One turn moves every row onto another: examples first, then more rows asked
Nilod: [-26 -23  21 -40  29 -11 -13   2  27 -11  -5  -9  21  23   3 -46]
dedof: [  2 -26  -9 -18 -12   0  17 -11 -23 -30 -23 -13  15  -8 -39  14]
vaf: [-55   1  12  -5  17 -23 -12 -14  56  -9 -29  22  -2  -9  -1 -20]
Vab: [-19   2 -11  24  10   2  13  -9 -16   0 -16 -15  26 -35  -3 -35]
Tevis: [-50  13  -2   0  19 -21 -11  -6  50   1 -43  21  10 -10  13 -18]
Sesu: [  2 -16  14 -28 -27  31 -32 -26  20 -10 -34  11  35  21 -22   6]
kuni: [ -5 -30  -2  -6  -6  -3  18  -4 -22 -39  -8  -7  24   6 -46  15]
bem: [ -2 -13 -13  -3 -14  -6   4 -13 -21 -52 -22  -7  25   0 -35   6]
Mor: [-38 -12  11  -1 -15  59  -9 -36  27 -15  -3 -18  18  13 -15   2]
Vit: [-40 -27  -7  25  15  -3  24 -55 -10   2  -4  -9   4  14 -42 -15]
genug: [-49 -41   7  18   8  22 -15  21  28 -34  -5  -7  29  -1  -4 -16]
muf: [-33   0  36 -16  29  -9  28 -28  10  21 -38  -2  -4  20 -33 -34]
fisas: [ -1 -28   2 -29 -19  15 -27 -30   3  -5 -29   7  51  19 -13  17]
vukav: [ -1 -21  -1 -15 -12 -19   9  -7 -20 -39 -12  -4  25   2 -43  10]
Parov: [-43   0   8  -1  27 -29  -4  11  43 -12 -42   5  -2  -5   3 -20]
zomo: [-23 -30   0  -3 -34  10 -17   8  47  24 -27   7   6   3   6   6]
sur: [  4 -28   7 -30 -18  16 -33 -28  10  -4 -26  12  49  11 -26   9]
Faka: [-19 -24  24 -13  15  13  32 -29   9  28  -8 -17  -7  -7  16 -32]
fefed: [-27 -17   9  -2 -15  57  -9 -40  27 -18   4 -11  18  11 -10   0]
natom: [-53   3  -3  -5  22 -23  -8  -4  48  -2 -42   9   6 -19   8 -13]
ril: [-29  -2 -10  25  14   2  18 -14 -25  -5 -23 -16  29 -31  -9 -33]
Ranof: [-35 -27  -2   9 -44   4 -12   5  39  15 -37  10   9  -2   7   3]
fav: [-11 -29  22 -12  13  14  28 -27   9  24  -4  -9  -2  -4  18 -39]
mit: [-44   0  36 -11  16  -5  31 -27  27  20 -29  10  -9  19 -44 -31]
dosug: [ -1 -18  14 -32 -33  19 -28 -29  12  -1 -35   2  40  17 -13  12]
pomo: [-49   7  27 -15  30  -5  35 -12  22  20 -35   4  -4   9 -45 -34]
kifa: [  7 -24  -9  -8  -3  -6   6  -4 -22 -38 -22 -11  25   1 -40  13]
bifom: [-31 -32  -4  12 -28  20 -19   5  44  17 -44   9   6   2   8   3]
rizud: [-13  22 -17 -25  -7  28  -1 -10  -8 -21 -14 -25  23  17 -39 -32]
Zelas: [-27 -29  -1  16  16 -25  14 -47 -18   5  -1 -17   3   8 -40 -13]
tatu: [-25 -17  17 -36  29 -11 -21   5  29   0  -5 -11  20  21   5 -42]
Lolu: [-13 -23   1 -23 -32  20 -32 -32   6  -3 -43   7  51   3 -19   6]
Leza: [-53  10   4   1  18 -25  -9   6  46 -13 -42  14   4  -2   0 -24]
Koru: [-33 -28 -11  -2 -35  17 -15  13  51   9 -42  14   1   7  -2  -6]
zol: [-26 -31  -2  34   6  -1  31 -45 -22   1 -15 -13  -1   8 -35 -11]
Ven: [-31  -1  31 -10  34  -4  28 -24  24  13 -31   3 -16  18 -40 -35]
Sebo: [-38 -38  14  17  10  22 -19  25  28 -27  -3   1  33  -5  -3 -17]
pog: [-28 -30   8  34  10 -10  23 -46 -18  -1   1  -9   3  10 -37 -10]
Pib: [-46   7  -7 -10  23 -21 -13   2  50  -7 -50  14   2  -4  -2 -14]
tar: [-26 -36  -8  33  24 -10  21 -44 -10  -2  -8  -3  -1   6 -43  -9]
nobi: [ -5 -29  -8  -7 -11  -5  17  -9 -16 -46  -6  -3  24  -1 -45   9]
Nobo: [-42   7  27  -9  29  -2  31  -7  24  18 -30   9 -10  15 -42 -31]
kod: [-30 -33   9  19 -26  13 -26   1  49  13 -27   9   4   6  12  -2]
fofe: [  5 -29   6 -27 -22  24 -27 -35  12   6 -39   7  36  13 -22  17]
lum: [-13  28 -11 -21  -3  27  -2 -10  -3 -19 -18 -27  22   6 -35 -27]
Dek: [-36 -16  33  -8  34  -4  25  -7  22  19 -27   7 -14   5 -47 -34]
kad: [-34 -19   4  25  27  -6  21 -49 -13   1  -2  -7   3  16 -42  -6]
besi: [-23 -30  -5  -3 -36  16 -10  11  41  19 -36  14   9   6  11   1]

muf turns into Parov
vukav turns into tar
Now these:
Leza turns into bifom
Mor turns into lum
sur turns into nobi
Koru turns into Lolu
Faka turns into tatu
kad turns into Nobo

